In the data rows, the value 500 means zero.
Some points:
tensor([565, 489, 460, 523, 472, 491, 623, 471, 520, 561, 446, 392, 708, 615, 598, 563, 536, 634, 551, 420, 377, 580,
        492, 332, 417, 456, 321, 4, 521, 576, 549, 513])
tensor([522, 609, 511, 502, 478, 545, 512, 454, 498, 521, 497, 626, 476, 493, 379, 589, 279, 470, 527, 501, 521, 527,
        579, 491, 525, 599, 677, 380, 493, 524, 497, 473])
tensor([553, 697, 717, 662, 525, 482, 482, 400, 398, 512, 553, 488, 617, 597, 697, 871, 711, 776, 464, 554, 518, 605,
        516, 508, 467, 592, 527, 598, 193, 354, 295, 574])
tensor([450, 387, 472, 496, 459, 584, 501, 457, 360, 159, 460, 552, 415, 551, 668, 554, 477, 629, 578, 571, 479, 502,
        583, 445, 392, 295, 379, 449, 582, 460, 556, 476])
tensor([205, 318, 407, 597, 151, 0, 513, 551, 519, 586, 466, 510, 598, 444, 376, 427, 288, 500, 549, 630, 592, 622,
        705, 478, 462, 458, 480, 697, 523, 483, 524, 521])
tensor([521, 667, 554, 362, 644, 739, 491, 450, 523, 500, 434, 578, 765, 317, 419, 518, 345, 549, 593, 490, 505, 838,
        671, 490, 461, 464, 525, 729, 538, 549, 441, 636])
tensor([393, 602, 566, 494, 460, 516, 805, 679, 662, 525, 577, 542, 313, 513, 436, 613, 384, 471, 510, 532, 426, 448,
        487, 439, 328, 452, 345, 481, 641, 595, 462, 348])
tensor([589, 651, 620, 716, 570, 737, 452, 550, 536, 535, 635, 383, 573, 451, 437, 516, 446, 483, 446, 428, 506, 364,
        482, 465, 522, 409, 394, 518, 509, 573, 712, 504])
tensor([583, 499, 643, 520, 482, 450, 423, 486, 495, 428, 139, 137, 359, 326, 688, 740, 659, 637, 189, 505, 237, 415,
        569, 371, 505, 576, 539, 518, 672, 641, 679, 243])
tensor([512, 517, 487, 518, 458, 525, 391, 642, 490, 553, 448, 453, 443, 651, 525, 354, 421, 686, 782, 563, 539, 677,
        431, 578, 617, 590, 512, 495, 667, 608, 639, 452])
tensor([476, 478, 494, 502, 478, 511, 485, 493, 289, 448, 369, 441, 451, 513, 276, 137, 192, 106, 202, 465, 0, 195,
        314, 433, 622, 619, 592, 344, 487, 533, 543, 866])
tensor([665, 475, 779, 382, 635, 530, 489, 425, 475, 469, 502, 756, 590, 628, 490, 394, 387, 470, 826, 773, 726, 409,
        751, 439, 490, 476, 419, 451, 456, 519, 526, 480])
tensor([639, 557, 539, 575, 499, 482, 468, 255, 643, 480, 662, 700, 347, 596, 644, 436, 513, 593, 449, 532, 477, 598,
        394, 490, 568, 486, 639, 544, 330, 572, 508, 813])
tensor([476, 453, 410, 578, 457, 575, 383, 127, 397, 551, 425, 514, 509, 572, 562, 447, 379, 385, 523, 439, 493, 413,
        502, 544, 584, 434, 553, 530, 565, 415, 505, 407])
tensor([487, 526, 491, 554, 498, 519, 541, 471, 722, 613, 490, 622, 494, 420, 572, 360, 594, 535, 387, 317, 348, 377,
        397, 763, 415, 657, 425, 551, 414, 501, 506, 96])
tensor([469, 484, 608, 446, 490, 496, 427, 474, 409, 399, 867, 638, 888, 789, 283, 473, 369, 547, 181, 240, 282, 159,
        0, 601, 551, 596, 558, 528, 502, 473, 431, 480])
tensor([478, 502, 446, 498, 478, 509, 765, 444, 532, 392, 474, 536, 549, 572, 340, 505, 757, 658, 457, 471, 612, 538,
        444, 520, 757, 574, 631, 496, 542, 461, 554, 343])
tensor([506, 500, 526, 482, 488, 504, 194, 575, 382, 381, 528, 473, 462, 372, 527, 591, 654, 481, 811, 325, 406, 538,
        494, 201, 560, 515, 550, 463, 485, 459, 478, 468])
tensor([658, 532, 637, 477, 485, 508, 614, 651, 578, 717, 493, 549, 476, 631, 317, 426, 462, 386, 523, 452, 404, 633,
        634, 490, 414, 451, 487, 549, 450, 43, 664, 423])
tensor([634, 381, 202, 217, 134, 0, 514, 519, 513, 530, 520, 487, 456, 537, 475, 518, 529, 467, 486, 391, 524, 443,
        550, 501, 463, 460, 497, 669, 445, 775, 714, 478])
tensor([425, 533, 539, 559, 466, 475, 430, 280, 427, 539, 452, 343, 416, 368, 523, 624, 488, 553, 693, 594, 463, 475,
        403, 557, 539, 456, 492, 479, 376, 511, 471, 403])
tensor([666, 591, 615, 632, 546, 502, 465, 455, 460, 438, 260, 519, 254, 179, 508, 519, 462, 423, 264, 255, 569, 548,
        447, 438, 335, 286, 265, 268, 413, 463, 458, 709])
tensor([793, 550, 547, 563, 482, 498, 748, 586, 449, 657, 472, 414, 415, 274, 504, 415, 520, 498, 608, 565, 421, 437,
        425, 560, 577, 615, 570, 694, 602, 392, 376, 540])
tensor([508, 472, 462, 536, 483, 504, 676, 514, 654, 537, 555, 477, 426, 476, 435, 682, 677, 483, 641, 552, 501, 547,
        566, 461, 344, 653, 652, 476, 553, 572, 534, 773])
tensor([516, 733, 615, 579, 251, 311, 347, 479, 398, 430, 467, 525, 482, 593, 508, 466, 646, 474, 536, 436, 505, 458,
        530, 621, 464, 442, 539, 482, 607, 589, 303, 522])
tensor([473, 585, 503, 276, 500, 370, 407, 470, 493, 508, 476, 530, 454, 486, 319, 482, 545, 518, 438, 555, 438, 446,
        444, 516, 475, 338, 365, 471, 619, 487, 485, 522])
tensor([398, 507, 379, 459, 79, 547, 441, 532, 471, 524, 498, 669, 531, 443, 584, 552, 540, 534, 471, 534, 554, 479,
        481, 506, 438, 552, 481, 520, 567, 539, 742, 560])
tensor([518, 499, 472, 484, 485, 547, 497, 461, 311, 453, 610, 577, 455, 606, 463, 628, 483, 356, 395, 599, 719, 728,
        655, 346, 577, 509, 335, 675, 501, 530, 475, 216])
tensor([486, 408, 311, 446, 421, 513, 411, 515, 462, 460, 714, 339, 406, 466, 519, 498, 445, 424, 564, 629, 550, 589,
        497, 577, 333, 462, 449, 583, 494, 384, 342, 474])
tensor([466, 538, 525, 513, 475, 522, 686, 871, 952, 714, 459, 531, 578, 542, 656, 464, 549, 401, 488, 560, 519, 459,
        513, 448, 759, 345, 463, 498, 475, 595, 479, 680])
tensor([54, 124, 346, 0, 692, 782, 556, 540, 467, 630, 315, 366, 392, 370, 586, 562, 574, 531, 479, 431, 500, 454,
        440, 528, 480, 469, 532, 552, 360, 691, 496, 524])
tensor([448, 536, 557, 502, 466, 486, 603, 560, 747, 481, 569, 412, 431, 470, 498, 528, 462, 536, 518, 469, 560, 428,
        571, 710, 607, 664, 557, 458, 571, 458, 532, 720])
tensor([583, 611, 383, 637, 813, 902, 467, 613, 465, 583, 436, 485, 479, 529, 414, 469, 525, 524, 459, 616, 555, 498,
        609, 614, 466, 571, 600, 460, 449, 576, 497, 476])
tensor([429, 457, 399, 470, 480, 519, 439, 474, 591, 487, 560, 456, 436, 414, 501, 417, 513, 744, 388, 553, 594, 347,
        592, 264, 453, 579, 402, 441, 506, 323, 228, 418])
tensor([338, 461, 410, 571, 999, 432, 422, 484, 521, 510, 546, 539, 489, 517, 509, 482, 528, 490, 504, 460, 520, 479,
        500, 504, 502, 544, 449, 559, 754, 558, 720, 524])
tensor([448, 487, 525, 452, 483, 498, 444, 445, 417, 286, 458, 467, 528, 485, 438, 453, 531, 375, 598, 589, 604, 572,
        626, 847, 795, 818, 560, 414, 336, 356, 387, 521])
tensor([415, 602, 625, 494, 418, 572, 529, 445, 489, 503, 423, 294, 455, 453, 403, 206, 439, 333, 473, 375, 745, 611,
        377, 276, 322, 475, 381, 754, 543, 551, 487, 615])
tensor([456, 443, 527, 480, 486, 500, 529, 546, 352, 597, 674, 741, 603, 687, 765, 526, 597, 445, 376, 533, 562, 585,
        561, 601, 481, 636, 676, 155, 646, 537, 527, 286])
tensor([443, 613, 147, 499, 623, 320, 393, 429, 386, 432, 657, 557, 661, 519, 580, 464, 590, 507, 476, 546, 448, 498,
        436, 402, 442, 325, 335, 500, 336, 377, 465, 512])
tensor([543, 499, 604, 512, 504, 477, 437, 603, 525, 427, 544, 374, 529, 335, 516, 408, 448, 482, 553, 640, 669, 628,
        431, 590, 571, 305, 756, 372, 470, 544, 527, 212])
tensor([589, 489, 422, 577, 483, 514, 657, 669, 398, 546, 439, 502, 510, 526, 603, 587, 496, 531, 542, 425, 506, 381,
        445, 566, 499, 371, 470, 513, 473, 406, 448, 566])
tensor([520, 392, 447, 547, 571, 483, 413, 465, 644, 404, 368, 473, 552, 615, 517, 537, 486, 343, 501, 501, 583, 456,
        427, 449, 411, 439, 618, 557, 324, 257, 290, 591])
tensor([604, 48, 572, 693, 540, 863, 431, 487, 478, 494, 563, 535, 531, 558, 444, 499, 571, 534, 499, 485, 484, 516,
        567, 538, 512, 491, 501, 625, 509, 690, 449, 541])
These points spread out most along one direction. Take the direction at right angles to it along which they spread out most. Then take the direction at right angles to both along which they spread out most. Go by this last direction. How far along it is each point below, from 0 to 99? The average is 50, and the first point in the table lies past the average. One standard deviation of the points above along it is 16.
tensor([543, 499, 604, 512, 504, 477, 437, 603, 525, 427, 544, 374, 529, 335, 516, 408, 448, 482, 553, 640, 669, 628,
        431, 590, 571, 305, 756, 372, 470, 544, 527, 212]) -> 47
tensor([506, 500, 526, 482, 488, 504, 194, 575, 382, 381, 528, 473, 462, 372, 527, 591, 654, 481, 811, 325, 406, 538,
        494, 201, 560, 515, 550, 463, 485, 459, 478, 468]) -> 55
tensor([516, 733, 615, 579, 251, 311, 347, 479, 398, 430, 467, 525, 482, 593, 508, 466, 646, 474, 536, 436, 505, 458,
        530, 621, 464, 442, 539, 482, 607, 589, 303, 522]) -> 35
tensor([634, 381, 202, 217, 134, 0, 514, 519, 513, 530, 520, 487, 456, 537, 475, 518, 529, 467, 486, 391, 524, 443,
        550, 501, 463, 460, 497, 669, 445, 775, 714, 478]) -> 47
tensor([448, 536, 557, 502, 466, 486, 603, 560, 747, 481, 569, 412, 431, 470, 498, 528, 462, 536, 518, 469, 560, 428,
        571, 710, 607, 664, 557, 458, 571, 458, 532, 720]) -> 50
tensor([658, 532, 637, 477, 485, 508, 614, 651, 578, 717, 493, 549, 476, 631, 317, 426, 462, 386, 523, 452, 404, 633,
        634, 490, 414, 451, 487, 549, 450, 43, 664, 423]) -> 43
tensor([443, 613, 147, 499, 623, 320, 393, 429, 386, 432, 657, 557, 661, 519, 580, 464, 590, 507, 476, 546, 448, 498,
        436, 402, 442, 325, 335, 500, 336, 377, 465, 512]) -> 36
tensor([508, 472, 462, 536, 483, 504, 676, 514, 654, 537, 555, 477, 426, 476, 435, 682, 677, 483, 641, 552, 501, 547,
        566, 461, 344, 653, 652, 476, 553, 572, 534, 773]) -> 57
tensor([486, 408, 311, 446, 421, 513, 411, 515, 462, 460, 714, 339, 406, 466, 519, 498, 445, 424, 564, 629, 550, 589,
        497, 577, 333, 462, 449, 583, 494, 384, 342, 474]) -> 46
tensor([793, 550, 547, 563, 482, 498, 748, 586, 449, 657, 472, 414, 415, 274, 504, 415, 520, 498, 608, 565, 421, 437,
        425, 560, 577, 615, 570, 694, 602, 392, 376, 540]) -> 56
tensor([415, 602, 625, 494, 418, 572, 529, 445, 489, 503, 423, 294, 455, 453, 403, 206, 439, 333, 473, 375, 745, 611,
        377, 276, 322, 475, 381, 754, 543, 551, 487, 615]) -> 68
tensor([518, 499, 472, 484, 485, 547, 497, 461, 311, 453, 610, 577, 455, 606, 463, 628, 483, 356, 395, 599, 719, 728,
        655, 346, 577, 509, 335, 675, 501, 530, 475, 216]) -> 40
